Each named move below is a turn or a mirror, shown by a few rows before and after it. Which moves, in which order, take the first row of each later pair to the second? The first pair is answered.
remo (before => after):
[.00, -.09, .05, -.09, .04, .06, .02, -.03, .03, -.01, .05, -.23, .10, .05] => [.04, -.14, .07, .00, .02, .02, -.04, -.07, .00, .07, .10, -.18, .08, .06]
[.13, -.39, .15, .06, -.13, -.16, -.08, -.13, -.16, .23, .10, .00, -.10, .01] => [-.04, -.07, .09, -.26, .07, .14, .19, .03, .07, -.22, -.31, -.21, .11, -.01]
[-.08, -.12, .05, -.05, .08, -.03, -.10, -.10, -.12, -.08, -.05, -.01, .08, .08] => [-.07, -.10, .04, -.05, .11, -.03, -.09, -.11, -.09, -.09, -.06, -.01, .09, .08]
lup (before => after):
[-.12, .01, -.04, .11, .18, .01, -.15, -.12, .04, .02, .07, -.01, .09, .19] => [-.12, .03, -.04, .09, .16, .01, -.14, -.12, .06, .01, .09, -.02, .09, .19]
[.11, -.52, .25, .07, -.22, -.03, -.04, -.14, -.13, .03, .06, .20, -.05, .00] => [-.18, .19, .14, .16, -.16, .29, .15, .31, .29, -.07, .00, -.16, .09, -.14]
[-.17, .18, -.06, .02, .12, .05, -.03, .02, .04, -.09, .00, -.02, .04, .02] => [-.03, -.09, -.04, -.01, .09, -.07, -.08, -.16, -.08, -.01, .04, .11, .00, .10]
[-.21, .18, -.02, .12, .13, .03, -.18, -.11, .04, .00, -.01, -.15, .03, .08] => [-.08, -.04, .04, .07, .10, -.06, -.24, -.24, -.09, .02, .01, -.03, -.02, .13]
rap (before => after):
[.03, .05, -.09, .00, -.09, -.01, -.01, .08, .04, .02, -.05, .15, -.08, -.04] => [.05, -.20, .03, -.04, -.11, .00, -.02, .00, -.03, .04, .00, .03, -.07, .00]
[.09, -.03, .07, .01, -.10, .05, .29, .15, .12, .05, -.09, -.04, -.05, .02] => [.06, -.16, .10, -.12, .04, .04, .19, -.04, .02, -.12, -.16, -.07, .08, .10]
[-.11, .18, -.10, .00, .12, .00, -.14, -.06, .03, -.09, -.02, .11, .07, -.02] => [.00, .03, .02, .15, -.12, .02, -.02, .11, .02, .19, .14, -.05, -.08, -.10]
[.04, .07, -.10, -.06, .08, -.02, .03, -.02, .01, -.10, -.10, .16, .05, .01] => [.09, -.02, -.02, .03, -.12, -.02, .10, .07, -.01, .14, .03, .06, -.06, -.03]

(2 to 3 moves a pair)
[.01, .13, -.04, -.14, .03, .18, .07, .16, .02, -.09, -.15, .07, .02, -.03] => [-.01, -.21, .12, -.07, .03, .11, -.10, -.01, -.12, .09, .08, -.11, .02, .05]  remo then lup then rap
[.04, -.17, -.10, .15, .06, -.21, -.30, -.21, -.10, .17, .25, .03, -.16, .00] => [.01, .00, -.21, -.14, .28, -.14, -.22, -.30, -.03, -.21, -.11, .15, .01, .05]  rap then remo then lup
[.00, .04, -.07, .05, -.05, -.12, .01, .02, -.01, .07, -.05, .15, -.07, -.05] => [-.09, .14, -.10, .00, .07, -.07, .02, .01, .03, -.05, -.10, .08, .03, -.01]  rap then rap then lup
[-.08, .05, .05, .07, .00, .00, -.12, .04, .03, .07, .15, .07, .03, .14] => [-.10, -.01, .14, -.06, .06, .08, -.06, .02, .04, -.02, .08, -.04, .08, .14]  remo then rap then rap
[.03, -.13, .05, -.10, .08, .00, -.03, -.04, -.04, -.13, -.08, .00, .04, .04] => [.00, .04, -.04, .05, .09, -.08, -.13, -.06, -.04, -.04, .02, .13, .02, .03]  lup then remo then rap
[-.10, .00, -.17, .22, .15, -.15, -.25, -.16, -.07, .10, .16, -.06, .04, .04] => [-.03, -.15, -.12, .00, .25, -.16, -.18, -.26, -.12, -.07, -.01, .00, .12, .09]  remo then lup
[.10, .24, -.22, -.12, .02, .01, .06, .05, .05, -.04, -.23, .32, .01, -.07] => [.08, -.20, -.01, -.28, .17, .04, -.01, -.21, -.10, -.15, -.23, .13, .08, .07]  rap then rap
[-.09, .11, -.06, .12, -.03, -.05, .00, .05, -.02, .13, .12, -.08, .05, .04] => [-.11, .11, -.04, -.07, .09, .02, .08, .03, .02, -.08, -.06, -.12, .12, .04]  lup then remo
[-.03, .11, -.08, -.22, .24, -.14, -.01, -.13, -.02, -.20, -.12, .10, .16, .10] => [-.03, .31, -.16, -.15, .11, -.08, .14, .09, .09, -.10, -.11, .09, .08, -.01]  remo then rap then remo
[.05, .02, -.02, .06, -.15, .02, .02, .13, .05, .13, .02, .01, -.08, -.09] => [-.01, .09, -.03, -.08, -.07, .12, .10, .13, .08, -.02, -.11, -.06, -.01, -.09]  lup then remo
[-.12, -.01, -.01, .00, .12, -.02, .03, .04, .07, -.23, -.02, -.01, .15, -.02] => [-.06, -.05, -.05, .15, .05, -.16, -.11, -.01, .00, -.08, .14, .15, .07, .00]  remo then rap
[.22, -.04, -.02, -.02, -.23, .12, .29, .12, -.05, .09, -.08, -.08, -.16, -.05] => [.28, -.01, -.16, -.11, -.07, .00, .17, -.04, -.11, -.06, -.18, .21, -.08, .03]  rap then rap then lup
[.10, .25, -.19, -.06, .04, -.04, .03, .12, .10, -.14, -.21, .22, .03, -.03] => [.04, -.15, .08, -.24, .04, .10, .16, .06, .04, -.18, -.27, -.13, .09, .03]  rap then remo then rap
[.04, -.35, .15, -.21, .18, -.05, -.02, -.27, -.15, -.15, -.11, -.04, .15, .12] => [.15, -.37, .10, .10, -.15, -.18, -.04, -.09, -.16, .25, .16, .06, -.11, .03]  rap then remo then rap
[-.01, .15, -.10, -.08, -.02, -.02, -.01, .02, .06, -.11, -.07, .15, .01, .00] => [.04, .08, -.03, -.14, -.10, .03, .11, .11, .08, -.05, -.10, .05, -.03, -.03]  lup then rap then remo
[-.06, -.02, .13, -.09, .05, .15, .06, .03, -.03, -.04, -.07, -.18, .02, .02] => [.04, .06, -.01, .09, .02, -.08, -.12, -.04, -.08, .11, .07, .19, -.09, -.03]  lup then rap then remo
[-.06, .12, .00, .06, .08, -.02, -.02, -.02, .01, .01, .03, -.02, -.14, -.18] => [.01, -.03, .03, -.06, .11, -.04, -.01, -.13, -.05, -.10, -.07, .06, -.11, -.15]  lup then remo then lup
[.10, -.10, .22, .24, -.03, -.04, -.06, -.22, .04, .33, .23, -.17, -.10, -.08] => [-.03, .14, .09, .16, .28, -.10, -.26, -.38, .06, .02, .11, .00, .09, .02]  rap then lup then remo
[.21, -.13, -.10, -.15, -.20, -.13, .16, -.01, -.09, .05, -.10, .31, -.10, -.03] => [.10, .07, -.13, -.25, -.13, -.02, .27, .12, .04, -.11, -.23, .21, .00, -.07]  remo then lup
[.22, -.07, .16, .13, -.09, .00, .13, .13, -.02, .08, .18, -.04, -.24, .03] => [.10, .22, .08, .10, .02, .11, .13, .23, .14, -.07, .12, -.12, -.14, .00]  rap then lup then rap
[.21, -.13, -.06, -.12, -.11, .01, .25, .18, -.03, .03, -.23, .04, -.06, -.10] => [.16, -.07, -.07, .07, -.23, -.04, .15, .23, -.04, .18, -.07, .03, -.12, -.11]  remo then lup then remo
[-.09, -.09, -.07, -.14, -.07, .30, .02, .10, -.05, -.05, -.04, -.33, .06, .03] => [.05, -.04, -.16, .02, -.26, .22, .09, .22, -.03, .17, .02, -.11, -.13, -.07]  lup then rap then rap
[-.05, .02, .07, -.03, .16, .09, -.25, -.15, -.01, -.05, .05, .07, .14, .14] => [.09, -.08, .06, .10, -.06, .00, -.19, -.05, -.07, .21, .16, .15, -.04, .07]  lup then rap then lup
[.04, -.03, .00, .10, -.05, -.06, -.04, .12, .04, .25, .10, -.10, -.06, -.11] => [-.04, -.08, .03, .07, .13, -.07, -.20, -.09, -.03, .07, .12, -.12, .07, -.01]  rap then lup then remo
[.07, -.17, .01, .13, -.09, -.10, -.04, -.09, -.09, .20, .12, .06, -.11, .04] => [-.01, .04, .03, -.05, -.10, .15, .26, .16, .09, .00, -.10, -.13, -.02, -.06]  remo then rap
[.32, -.39, -.07, -.09, .04, -.10, .06, -.20, -.13, -.13, -.11, .23, -.06, .01] => [.09, -.18, .14, .02, -.12, .20, .30, .18, .10, .03, .01, -.37, -.08, -.14]  lup then rap
[.04, .04, -.15, .08, .07, -.12, -.15, -.02, -.06, .04, .05, .08, -.02, -.01] => [-.02, .08, -.10, -.09, .10, .06, .03, .08, .05, -.12, -.12, -.10, .07, -.04]  rap then remo
[.23, .08, -.22, .07, -.10, -.20, .07, -.05, .02, -.14, -.24, .18, .05, -.09] => [.15, .04, -.04, .13, -.24, -.03, .21, .16, .08, .04, -.11, -.22, .00, -.19]  lup then rap then lup
[.09, -.32, .13, -.11, -.09, .01, .08, -.08, -.09, .03, -.03, -.05, -.01, .05] => [-.08, .05, .07, -.14, .03, .18, .13, .05, .05, -.11, -.12, -.23, .11, .00]  lup then rap
[.09, -.35, .08, -.12, -.13, .01, .08, -.23, -.05, -.03, -.20, .11, .02, .03] => [.07, -.04, .03, -.10, -.26, .15, .28, .03, .12, -.02, -.27, .04, -.01, -.11]  rap then rap then remo
[-.14, .16, -.12, .08, .25, .03, -.10, -.15, .03, -.19, .01, .06, .13, .03] => [-.11, -.18, .16, .03, .03, .14, .09, -.03, -.01, -.02, .07, -.31, .04, -.03]  rap then remo then rap
[.06, -.01, -.06, .24, -.20, -.19, .01, .04, -.15, .20, .16, .25, -.11, .01] => [-.22, .36, -.06, .15, .08, .10, .04, .15, .07, -.13, .06, -.12, .15, .01]  rap then lup
